In the data rows, the value 128 means zero.
Here is a table of points, one per row:
"187 70 179 147 199 125 131 165 129 124 86 127 116 145 113 167 179 151
 112 122 103 116 155 116 164 91 152 132 154 91 138 117 160 73 123 171
 100 97 146 96 103 139 82 139 166 102 163 168"
"154 145 147 151 161 119 131 153 150 147 121 104 111 107 181 112 116 94
 102 119 85 192 112 104 63 155 74 138 103 138 152 113 168 97 97 98
 52 200 135 118 146 123 190 157 91 121 92 146"
"127 142 160 157 141 109 131 110 106 81 94 108 164 173 123 91 167 130
 88 55 105 177 74 183 132 113 118 92 141 80 120 177 102 160 166 118
 181 191 140 122 125 105 139 153 172 173 116 153"
"86 134 126 140 125 130 101 110 101 100 78 156 50 82 97 95 135 109
 108 189 91 97 91 168 164 166 116 142 160 86 189 92 186 134 158 117
 118 72 154 128 105 178 140 144 121 144 93 121"
"105 118 80 82 133 96 85 107 144 148 107 96 84 115 103 130 151 199
 170 131 123 130 65 112 129 97 130 88 133 103 106 173 86 83 107 117
 126 158 212 83 121 130 124 52 93 93 78 90"
"134 77 104 137 128 138 131 96 169 170 116 108 207 98 80 83 106 116
 108 150 130 146 132 112 91 122 153 140 100 122 123 170 137 110 154 111
 190 116 146 163 113 169 75 166 143 78 122 149"
"138 113 107 92 133 148 120 89 96 143 106 162 93 121 95 164 70 143
 59 130 89 115 143 109 147 109 124 127 121 158 68 124 59 112 159 61
 112 99 73 156 119 134 146 150 78 159 105 175"
"136 117 119 121 79 69 158 89 126 242 125 138 113 156 141 137 100 134
 121 121 132 161 102 182 157 111 159 170 93 148 175 166 99 116 154 163
 88 127 116 101 64 167 166 111 145 150 173 133"
"120 151 180 88 128 102 170 63 113 87 151 180 136 131 120 119 108 78
 162 69 178 114 147 130 118 80 188 138 173 148 90 78 150 127 118 94
 118 169 183 107 148 202 140 117 85 113 131 140"
"84 72 91 143 154 170 93 104 162 128 181 154 104 122 120 172 132 135
 139 114 110 148 116 155 155 86 133 144 135 112 134 182 145 172 88 177
 88 185 125 211 181 174 121 176 101 129 145 136"
"154 103 140 100 172 174 166 165 69 172 128 135 142 142 99 142 137 181
 91 134 183 155 134 149 115 176 132 138 126 125 145 109 141 179 119 97
 183 144 148 69 113 154 153 177 70 130 126 105"
"185 149 85 108 144 66 158 132 97 136 143 119 152 134 128 122 107 137
 129 126 129 127 116 142 151 70 148 113 125 114 82 151 236 190 158 151
 96 102 78 131 130 55 122 158 80 105 111 88"
"84 111 189 67 111 87 140 173 196 101 84 131 130 143 115 114 40 127
 123 121 103 132 87 140 119 140 187 156 144 115 138 102 137 116 105 172
 153 109 121 168 125 106 172 155 138 145 135 81"
"120 134 171 178 113 161 129 175 145 124 210 138 110 142 120 180 49 151
 104 143 145 92 129 122 162 136 115 145 173 144 143 182 164 84 176 85
 151 192 160 116 111 92 124 120 157 87 85 111"
"114 92 147 143 95 118 161 113 95 124 176 102 106 120 147 170 118 109
 79 139 176 164 107 175 118 117 96 104 113 134 128 143 152 98 102 139
 166 57 105 121 208 117 158 40 144 140 131 161"
"161 186 115 95 170 143 48 161 85 91 109 156 160 106 185 164 113 108
 155 162 127 133 100 146 106 119 167 126 147 200 136 166 83 123 140 155
 151 129 109 141 106 105 158 145 145 95 114 128"
"162 108 147 80 124 183 131 142 170 120 125 108 74 155 180 175 125 144
 176 82 108 138 126 141 109 78 108 112 100 95 137 92 143 108 138 91
 135 86 91 103 117 149 96 127 130 168 110 84"
"139 136 173 71 108 163 107 163 74 179 71 105 84 149 167 94 142 112
 104 124 147 104 139 121 152 131 113 136 91 132 97 144 134 132 161 121
 114 184 103 177 182 185 79 95 183 101 146 82"
"165 185 188 124 87 151 121 110 176 80 119 78 168 138 123 104 121 168
 87 174 158 131 153 125 158 76 119 127 108 104 161 128 45 142 115 130
 82 101 123 126 158 127 127 151 84 77 121 130"
"73 119 159 147 119 167 144 105 86 99 93 158 151 102 161 147 126 115
 162 142 186 94 102 53 103 95 103 109 87 105 153 160 157 130 152 200
 148 154 75 106 63 133 112 112 93 129 115 164"
"87 82 120 128 70 115 52 116 132 137 78 73 134 156 105 161 165 110
 121 109 138 134 118 108 113 101 131 159 169 187 145 66 176 164 102 63
 154 160 89 146 101 86 94 106 133 128 117 118"
"123 80 138 89 169 112 123 157 151 131 175 94 132 203 142 102 179 156
 155 170 135 100 137 100 114 145 129 196 189 133 120 125 105 169 193 150
 105 121 103 144 127 144 184 76 112 153 88 194"
"131 110 123 129 67 94 179 170 120 116 110 102 138 134 163 150 153 36
 136 140 97 119 119 53 180 166 129 115 156 131 138 201 108 149 142 97
 129 89 192 123 178 131 114 158 78 132 133 124"
"85 129 174 144 184 155 153 114 115 160 160 66 143 45 133 81 114 149
 123 60 103 87 105 98 140 137 128 146 105 149 56 130 126 99 149 143
 126 90 151 155 115 95 134 110 124 174 147 121"
"151 147 113 172 125 74 116 79 83 136 144 114 131 135 157 133 137 163
 97 148 134 167 117 59 190 100 88 154 143 138 130 30 122 117 124 173
 167 135 179 182 120 131 140 138 132 108 139 95"
"120 115 87 72 115 138 156 89 156 142 153 178 224 122 148 109 141 147
 129 104 96 108 136 82 155 171 95 141 143 95 155 107 133 99 131 107
 122 156 70 88 130 108 144 107 162 103 167 84"
"122 110 102 182 113 173 160 141 155 100 122 162 170 125 165 94 135 132
 79 152 57 125 93 148 89 65 116 116 157 176 98 114 135 160 122 124
 141 88 119 75 131 189 141 87 147 82 121 110"
"116 149 103 106 141 96 82 162 123 103 87 172 139 124 81 129 123 98
 78 72 125 148 159 95 124 131 142 150 98 108 138 147 155 87 104 136
 130 118 128 113 144 111 145 64 124 87 124 201"
"117 156 88 125 99 185 105 161 108 125 146 97 156 96 109 122 126 155
 164 81 114 175 163 96 169 128 196 124 104 161 179 98 148 132 153 165
 132 107 139 91 201 159 159 150 185 176 61 146"
"66 122 126 118 159 83 155 91 122 110 104 69 148 102 104 164 96 111
 125 139 129 118 181 175 123 170 78 116 158 142 118 119 92 150 134 185
 87 160 95 61 150 134 88 146 160 95 77 83"
"83 129 129 76 131 137 148 107 88 65 183 135 135 143 155 142 141 159
 88 198 96 178 97 96 129 178 188 123 101 108 108 117 122 110 83 115
 94 142 112 126 103 115 49 146 145 169 139 146"
"137 172 88 126 133 186 179 143 155 123 88 131 67 132 77 120 130 136
 103 155 137 110 122 94 85 95 114 143 156 190 147 134 118 161 134 170
 107 165 170 99 136 80 114 113 144 192 220 118"
"120 131 95 131 161 162 157 122 176 132 95 143 150 188 172 123 117 108
 90 104 124 94 174 153 195 159 129 41 107 153 162 112 136 119 101 151
 145 143 160 176 85 115 122 82 78 164 84 134"
"106 168 110 196 129 130 60 104 118 109 131 95 110 211 125 133 61 155
 147 125 99 120 143 94 91 184 143 77 123 87 101 141 158 137 149 124
 128 110 117 112 138 176 161 136 128 104 218 123"
"175 116 125 119 141 114 79 109 111 104 153 54 195 107 122 96 112 131
 159 136 121 77 112 184 133 127 113 149 133 173 190 148 151 100 103 94
 114 122 127 118 118 154 85 122 94 179 175 149"
"194 84 92 132 104 158 97 143 124 73 153 127 123 98 109 107 119 97
 96 96 218 161 126 118 88 166 129 121 151 69 135 125 101 151 150 141
 63 110 141 166 66 136 136 79 142 147 121 72"
"99 123 124 93 98 130 107 93 140 161 154 106 99 122 171 132 133 111
 123 97 142 129 157 128 81 116 120 49 177 130 126 102 118 130 155 140
 129 83 182 123 80 98 131 215 168 102 135 180"
"125 75 168 138 170 173 102 81 86 149 108 185 130 161 121 84 119 129
 168 117 146 135 122 118 141 149 106 129 137 160 151 170 102 146 51 113
 98 64 151 123 164 64 157 150 160 97 130 92"
"181 108 121 113 82 186 118 130 93 169 130 110 136 97 144 135 122 91
 152 180 75 79 150 184 125 129 166 130 141 50 80 82 116 140 93 155
 139 186 165 118 128 71 158 98 127 110 151 158"
"178 169 178 136 75 87 141 136 112 163 162 165 124 121 91 149 138 176
 132 80 68 88 116 93 74 174 116 89 148 138 142 149 111 183 57 175
 155 129 102 152 118 160 93 116 126 138 88 142"
"119 149 134 182 91 173 141 139 124 126 100 131 191 141 83 203 177 104
 166 100 128 135 105 154 132 146 98 175 130 115 76 105 100 65 138 150
 110 117 111 146 111 129 165 168 82 139 127 101"
"108 148 138 152 157 150 187 145 131 150 127 121 127 122 87 124 93 109
 203 136 121 164 86 137 146 137 130 93 90 118 163 66 102 199 163 87
 105 134 110 163 137 91 103 79 135 59 139 192"
"137 144 117 121 166 95 152 136 136 73 147 119 98 75 139 201 151 130
 142 97 99 136 168 139 146 132 117 161 106 139 150 143 103 176 135 84
 147 113 143 158 73 154 141 88 162 98 181 98"
"112 141 154 197 132 101 98 160 162 193 91 154 172 84 167 133 116 142
 157 186 165 176 164 118 134 127 153 135 137 120 77 136 130 179 98 91
 109 115 144 108 106 143 106 101 144 196 109 124"
"89 145 98 123 144 82 110 242 125 147 179 136 140 145 99 105 127 77
 111 125 176 88 76 125 152 97 85 93 112 119 106 88 91 114 81 114
 103 121 110 113 113 158 129 175 174 132 144 142"
"147 187 129 108 150 119 125 66 145 148 137 158 168 187 98 170 157 100
 127 173 132 90 138 144 88 116 108 151 74 118 115 139 171 125 146 104
 95 103 186 153 139 134 122 114 205 171 83 112"
"175 100 70 176 92 104 186 132 106 67 84 141 80 159 157 87 80 172
 184 105 154 120 137 150 119 142 119 200 123 136 97 128 114 99 106 119
 118 131 137 127 130 113 79 154 164 133 89 173"
"75 153 104 120 115 111 138 157 100 135 117 148 140 91 151 118 122 175
 143 136 136 102 197 137 106 67 88 147 157 52 170 158 121 128 113 76
 150 138 114 160 155 111 158 155 127 158 154 146"
"96 168 131 113 108 147 102 124 169 112 172 119 74 135 144 87 166 106
 122 114 143 118 146 144 148 156 111 211 51 135 91 145 153 177 101 149
 177 100 139 79 88 109 133 157 94 86 125 147"
"171 116 142 93 114 117 161 118 155 89 127 122 101 103 73 101 157 132
 183 196 144 164 151 114 169 135 87 50 120 173 80 155 177 85 111 120
 169 162 85 146 102 148 203 150 158 145 142 137"
"144 100 149 153 145 98 90 133 109 132 176 163 87 148 98 78 117 59
 154 150 69 170 191 122 115 86 109 131 109 118 150 120 73 112 165 145
 171 141 107 97 127 103 80 111 86 177 127 75"
"168 205 109 148 166 151 121 89 185 179 132 131 80 105 145 116 146 91
 131 114 164 136 90 127 160 165 153 138 217 97 126 136 117 104 111 124
 170 118 43 111 168 128 87 135 124 128 135 143"
"125 102 127 209 122 98 147 102 136 124 150 118 82 114 125 113 196 128
 98 122 148 64 146 125 115 128 242 100 86 152 151 130 107 106 118 98
 103 151 70 125 130 104 169 143 144 115 110 102"
"143 90 149 130 98 80 65 138 182 113 122 211 140 81 147 141 147 176
 123 121 153 109 114 165 142 177 99 98 91 156 106 88 133 138 195 144
 121 149 155 99 198 94 96 144 100 145 173 152"
"137 108 89 126 179 91 159 141 142 125 110 112 129 129 147 155 125 117
 135 158 150 102 119 119 53 146 148 134 79 129 144 103 100 110 128 134
 198 125 143 162 191 134 141 145 102 120 137 92"
"76 173 119 123 99 143 156 175 107 150 140 143 127 145 117 90 188 163
 144 129 126 175 163 188 90 152 134 109 161 160 129 144 154 60 143 141
 103 98 136 187 127 115 86 103 79 89 145 103"
These points spread out most along one direction. For each point below, how far along it does it lie, from 0 to 99? The average is 50, and the first point in the table lies past the average. One standard deviation of the points above along it is 16.
"194 84 92 132 104 158 97 143 124 73 153 127 123 98 109 107 119 97
 96 96 218 161 126 118 88 166 129 121 151 69 135 125 101 151 150 141
 63 110 141 166 66 136 136 79 142 147 121 72" 80
"106 168 110 196 129 130 60 104 118 109 131 95 110 211 125 133 61 155
 147 125 99 120 143 94 91 184 143 77 123 87 101 141 158 137 149 124
 128 110 117 112 138 176 161 136 128 104 218 123" 36
"181 108 121 113 82 186 118 130 93 169 130 110 136 97 144 135 122 91
 152 180 75 79 150 184 125 129 166 130 141 50 80 82 116 140 93 155
 139 186 165 118 128 71 158 98 127 110 151 158" 62
"105 118 80 82 133 96 85 107 144 148 107 96 84 115 103 130 151 199
 170 131 123 130 65 112 129 97 130 88 133 103 106 173 86 83 107 117
 126 158 212 83 121 130 124 52 93 93 78 90" 80
"120 151 180 88 128 102 170 63 113 87 151 180 136 131 120 119 108 78
 162 69 178 114 147 130 118 80 188 138 173 148 90 78 150 127 118 94
 118 169 183 107 148 202 140 117 85 113 131 140" 46
"151 147 113 172 125 74 116 79 83 136 144 114 131 135 157 133 137 163
 97 148 134 167 117 59 190 100 88 154 143 138 130 30 122 117 124 173
 167 135 179 182 120 131 140 138 132 108 139 95" 51
"134 77 104 137 128 138 131 96 169 170 116 108 207 98 80 83 106 116
 108 150 130 146 132 112 91 122 153 140 100 122 123 170 137 110 154 111
 190 116 146 163 113 169 75 166 143 78 122 149" 30
"168 205 109 148 166 151 121 89 185 179 132 131 80 105 145 116 146 91
 131 114 164 136 90 127 160 165 153 138 217 97 126 136 117 104 111 124
 170 118 43 111 168 128 87 135 124 128 135 143" 41
"143 90 149 130 98 80 65 138 182 113 122 211 140 81 147 141 147 176
 123 121 153 109 114 165 142 177 99 98 91 156 106 88 133 138 195 144
 121 149 155 99 198 94 96 144 100 145 173 152" 40
"185 149 85 108 144 66 158 132 97 136 143 119 152 134 128 122 107 137
 129 126 129 127 116 142 151 70 148 113 125 114 82 151 236 190 158 151
 96 102 78 131 130 55 122 158 80 105 111 88" 38
"84 72 91 143 154 170 93 104 162 128 181 154 104 122 120 172 132 135
 139 114 110 148 116 155 155 86 133 144 135 112 134 182 145 172 88 177
 88 185 125 211 181 174 121 176 101 129 145 136" 47
"125 75 168 138 170 173 102 81 86 149 108 185 130 161 121 84 119 129
 168 117 146 135 122 118 141 149 106 129 137 160 151 170 102 146 51 113
 98 64 151 123 164 64 157 150 160 97 130 92" 42
"66 122 126 118 159 83 155 91 122 110 104 69 148 102 104 164 96 111
 125 139 129 118 181 175 123 170 78 116 158 142 118 119 92 150 134 185
 87 160 95 61 150 134 88 146 160 95 77 83" 39
"123 80 138 89 169 112 123 157 151 131 175 94 132 203 142 102 179 156
 155 170 135 100 137 100 114 145 129 196 189 133 120 125 105 169 193 150
 105 121 103 144 127 144 184 76 112 153 88 194" 74
